Y: rows in 3 groups, each row roughly a mix of its group's directions
Y (125 x 12)
[[ 17  -1  55   9 -11 -11 -27  33  19   6  23   0]
 [ 26 -55 -20  27  -5  21   2   2   4 -15  21 -18]
 [ -8 -11 -53 -20  17 -28  -2 -23  -4 -20 -20 -25]
 [  0 -20 -45   0  15 -15  12  44   0 -15  10  33]
 [  6 -22  32  19 -43  25  14  17  24   1 -27  16]
 [ 38  -6   6 -17 -17  23   0  21  -5 -48  -6 -30]
 [  7 -37 -16  20 -38  -6  19  37  10  25 -14 -15]
 [ -6  34 -37 -39  10 -16 -12  11 -22 -31  -4 -11]
 [ 19 -14  41  32 -28   1   2   1 -28  34   5 -19]
 [ -6 -13 -35   0  36  15 -14 -41  -6  14  -1 -35]
 [ 18  16  22 -12  -3  44  23  24  39   8 -17  15]
 [ -2  -1 -14   9   0  -3  21  46  15 -31 -34  34]
 [  5 -14  21  15   1  26  15 -59   1 -17  23  14]
 [ 18 -57  19  11  10  13  16  31   2  -4   6  27]
 [  3  33  23  37 -23   5  -6  -5  27 -29 -30 -16]
 [ -3   0 -31   1   2 -25 -10  58  28  12  13  15]
 [-21   9 -27   8  -1 -43  31  21  -4  37  18   1]
 [ 29  56 -14   7  31   7 -12 -29  -4   8  -6   3]
 [ 44 -28  29   2 -15  17 -26  19 -21  -2 -10 -28]
 [-40 -16 -38 -15  -2 -40   1  15  18  23  -5  12]
 [-30  28 -34  -4  25  19 -14 -30  32  -4 -14 -12]
 [ -7 -35 -40 -10  16  24 -26  28  17  -1  25  13]
 [-27   8  38   9  -5 -21  27  -4  24   4  47   6]
 [-18  25  -7 -35  38  -2  16 -20  34   2  25 -13]
 [ 19  -8 -24 -11  18  41 -39 -10  19 -27 -10 -20]
 [-21  -6  19  16 -11  11 -19 -19   7 -39 -20 -49]
 [ 30   3  17  25 -30  30  19  21  30 -16 -24 -14]
 [ 16 -24  -5 -27   5   5 -18  63  -2   4  18   9]
 [-31 -26  29   5 -10  13 -15  17 -34   9  40 -14]
 [  9 -52  -3 -11  17  21 -31  38  12   7   1   0]
 [-13 -22 -33 -17   8  42  -3 -44 -10  11  -6 -18]
 [ 16   0  67  21 -13  -6 -15 -17  -6   7  19  -5]
 [-26 -12 -10  30  35 -20   1  -8  13  47   5  19]
 [ 15 -16  24  24  23   5 -33 -32  -2  11  -1 -44]
 [  5   1  28 -22  12 -41 -36  17 -22  30  17   1]
 [ -6  21  17  22 -22 -18  32  42 -26  30  -1  -3]
 [  2 -11  -9  37  41  21 -18  26  33  16 -15   7]
 [ 11 -18  24 -29   2  35 -21  25  30 -12   4 -33]
 [ 10   1  11  13  -5 -12  21  28 -44  11  33  38]
 [ 27 -18 -32  -3  14 -19  30  12 -36  15  34   1]
 [ -2  46  14  19 -17 -16   8 -26   8  -1 -37 -31]
 [ 14 -15  45   6 -12  38 -18  12  20 -31 -19 -11]
 [ 17 -29 -40  -5  13 -26  19 -26  18  31 -18 -10]
 [-20  -2 -46   0 -29   2  24  21   8   4 -23  37]
 [ 28   2  12  -5 -16 -11 -11  40 -34   4  19  43]
 [  8  14 -26   7  39  -7  16   8  23  35   3  41]
 [-13 -11   0  13 -29   8  49  34  25 -26   0 -10]
 [ -3  31  -5  17 -11 -11  -4 -53  -6  17  -2 -41]
 [ 11 -17  26  -4 -14  34 -26 -35  -2   5  -2 -44]
 [-23 -39 -22  -1  24  22  -4  -6  18  39   9 -27]
 [-12   5  18  43 -28  17  49  -8  10  10  16   3]
 [-13   3 -23  -8  15  -4   1  47  12 -23   6  49]
 [-23  19  11  17 -10 -12 -33 -30  37  20 -24 -23]
 [ 15 -39 -23  23  14  14   1  -2  11 -17 -22 -48]
 [-24 -19  16  -6 -17   9 -42 -19  11 -15 -45 -16]
 [-24  26  53  13  10 -14  36  -5   9   0  17  14]
 [-11  33  10  31 -19  21  21 -30  27 -11 -34   3]
 [ 12 -33 -25 -26   5  -7 -32  40 -27 -19   4   7]
 [ 24  -6 -36  -9  11   9   5 -19  31 -21 -34 -35]
 [ 26   1  48   5 -15   3 -26  25  11 -31  22 -17]
 [ 11 -16 -22  26 -15  24  32 -35 -31  -3 -27   7]
 [ 23 -10  29  28 -41   8 -22  10  14 -20  33 -11]
 [  5 -54   9  -9  21  30   0 -19  -8  34 -14 -13]
 [-13  45  -8  12   7  28  -4 -26  13   4 -31  36]
 [ -5  35 -26  14   9 -29  15 -47  19  12 -19   5]
 [ -2  13  33  22 -46  16  29  -6  15 -15 -23  19]
 [-10  13  36  21 -11  22  -7 -57   4  17  11  -5]
 [  4  12  36   5 -34  24 -45   9  17 -25  -7  -7]
 [ 35  14  14 -28 -43 -15  -3  -8   2 -29 -31   1]
 [ -4  33   8 -23   2 -52  14  21 -20  18  13  20]
 [-16 -22  -3 -33   6   8 -20   5  22 -55 -13 -16]
 [ 10  -6  41 -10 -24   9 -37  25  -7 -37   2 -19]
 [ 28  -9   2 -14  -5  -9 -23  10  -6  -4 -17 -65]
 [  5   5  -3  -6   8  17 -21 -11  34 -40 -27 -43]
 [ -1 -23   5 -30 -10   0 -21  49 -12  -5   9  42]
 [ -9 -16 -20 -26   8 -21 -40   6  27  28 -10  34]
 [ 19 -11  27  28 -10  24  17 -12 -46  20  25   1]
 [ -7  51  40 -13   7 -13  -8  -1  -6 -23 -33   2]
 [ 19   2 -26 -15  26  -4   2  41  -2  -4  45 -25]
 [-12  20 -29   0  10 -52  12 -26 -15  27 -16   7]
 [ 18  41 -10 -25 -29 -10 -27  -2 -13 -26 -15  29]
 [  5 -32 -31 -13   2 -29  41   6 -33  -1   9  22]
 [ -7 -44   7  22 -38  16  -5 -10 -14   6 -28 -32]
 [ 17   1  61  -4  -4  14  15  -9  -2 -30  20  22]
 [-20   0 -13  21 -16  14   2 -51  29  -1 -36  11]
 [-15 -12  42   1   0  -7   7  13  16  53   9  29]
 [ -2  43   3  24  -5   1  39 -25  24   4 -11  33]
 [ 22 -33   5   5  -4  31  -2  30 -17 -11  31 -38]
 [  7 -45 -39   6   5  31 -21   8  -5 -30 -18  -6]
 [ 10 -21  60 -16  20  18  -5 -20 -13  13  22  -4]
 [ 11  43  47  20 -12 -23 -12  -5  14  -4  -3 -27]
 [ 54  -7  -4 -22  -3 -20 -27  27  -2 -31  -4  -1]
 [ -2 -14 -52 -13  37  16   6  -7  23  29   7 -10]
 [-18  18   1  22  -3   4 -20   8   3  40 -14  54]
 [ 21 -12  -3  -9  21 -26 -26 -20  10  39  41  14]
 [ 32  34   7 -21 -13 -10 -20  18  15  -4 -20  45]
 [-10 -17   9  10 -16  10  18 -52 -13 -35 -30  -7]
 [ 21  28   6  28 -23 -41  -6 -10  -4   1   1 -44]
 [-13  20  40  36  -8   2   6 -22   1  30  35 -16]
 [ -4 -11 -46  19  -6  -6  -3 -46 -25  17 -11 -23]
 [  8  34  31 -27 -43 -12  10 -18  -2 -27 -17   7]
 [-19 -43 -34 -17  -3 -19 -22  -8 -17  23 -23  20]
 [-35  16  -3  32 -14 -11  -3 -43  10  27 -20 -20]
 [-16 -28 -23 -28 -14  12 -28 -28  14  15 -14 -38]
 [-16  39   8  25  15  -8  52 -23   4 -15  -3   9]
 [  4 -16 -31 -16  17 -32  27  20 -36  -3  16  29]
 [-13 -43   0   9 -16  29 -15  22 -36  19  24 -13]
 [  4 -20  15  -1  12  33 -11 -53 -10  13   2 -35]
 [ 36 -12 -51 -22  24   2   9  17 -15  -3  26  -1]
 [ -1  11 -55  11 -37  -2  14  23  22 -22   1  -2]
 [ 28  15  61   8 -18   7  16  16   0 -25  -3  -6]
 [-14  12  41  13   7  40  -1 -15  -8 -23  37 -19]
 [ 11 -30 -31  18  36  -4  11  21  -6  38  21  16]
 [-22 -27 -35 -28   5   1   1 -30   5  37  13 -25]
 [ 14 -41 -28  -6  13   0 -40  27  -8  31  14   5]
 [-10  17  -4   7   6  26  50  -8 -14 -21  13  43]
 [ 18  -6   2  34  16  -7  34   6  26  31 -29  28]
 [-27   7  -1  35 -27   7  51  12 -23  16  -5   4]
 [ 41 -40  -3  17 -17   7 -19  26  -3 -11 -31 -14]
 [ 13  26  43   4 -28 -12  -7  31   7 -32 -26   1]
 [  1  -9  30 -16  33  22 -50 -13  -7  -6  26  -9]
 [ 12  16  44  24 -35   7 -28 -16  14  -4  -1 -30]
 [ 21 -43  21 -18  -5  -4 -41  31  -1  14  17 -11]
 [-19  23  15  15 -21   6  25 -38  20 -12 -42 -11]
 [-11  46 -21  -1  37  12 -13 -10  38 -17 -11   8]]
one row of each group, then the others: which group is each in?
[ 16  -1   6   9 -13 -43  21  56   5   0  -6  17]	T
[  1  -5 -53  14  -2 -29   6 -30   6  24 -24 -19]	V
[ 32 -60  -4  -2  -6 -11 -20  17   0  12  -9 -24]	G

[ -7  22   9 -16 -46  18   3 -19 -22 -41 -12 -20]	G
[ 22  38   0   4   8 -14 -14  24   1  -1  -3  58]	G
[ 14 -15   5  33 -38   2  42  14  11 -21  15  26]	T
[ 12 -17  49  17 -14  26 -29  19  24 -15  18   8]	T
[ 27 -23 -42 -36   6 -28  -6 -21  13   9  -8 -19]	G
[ -5  54 -11  -6 -10 -42  -9  -8  -7   8  28 -17]	T
[  0 -19 -18  10  22  15  25 -19  44  20 -30 -24]	G
[ 19 -22 -30  17 -18 -16   7  18  42  21   3 -34]	V
[-14   3  53   0  16  35  -6 -40   5  10  -4  11]	T
[ 17 -21  10   5   1  26 -20  50 -29 -14  30  -3]	G
[ 16  -2 -31  20 -19 -19  -5  48  20 -25 -22 -15]	T
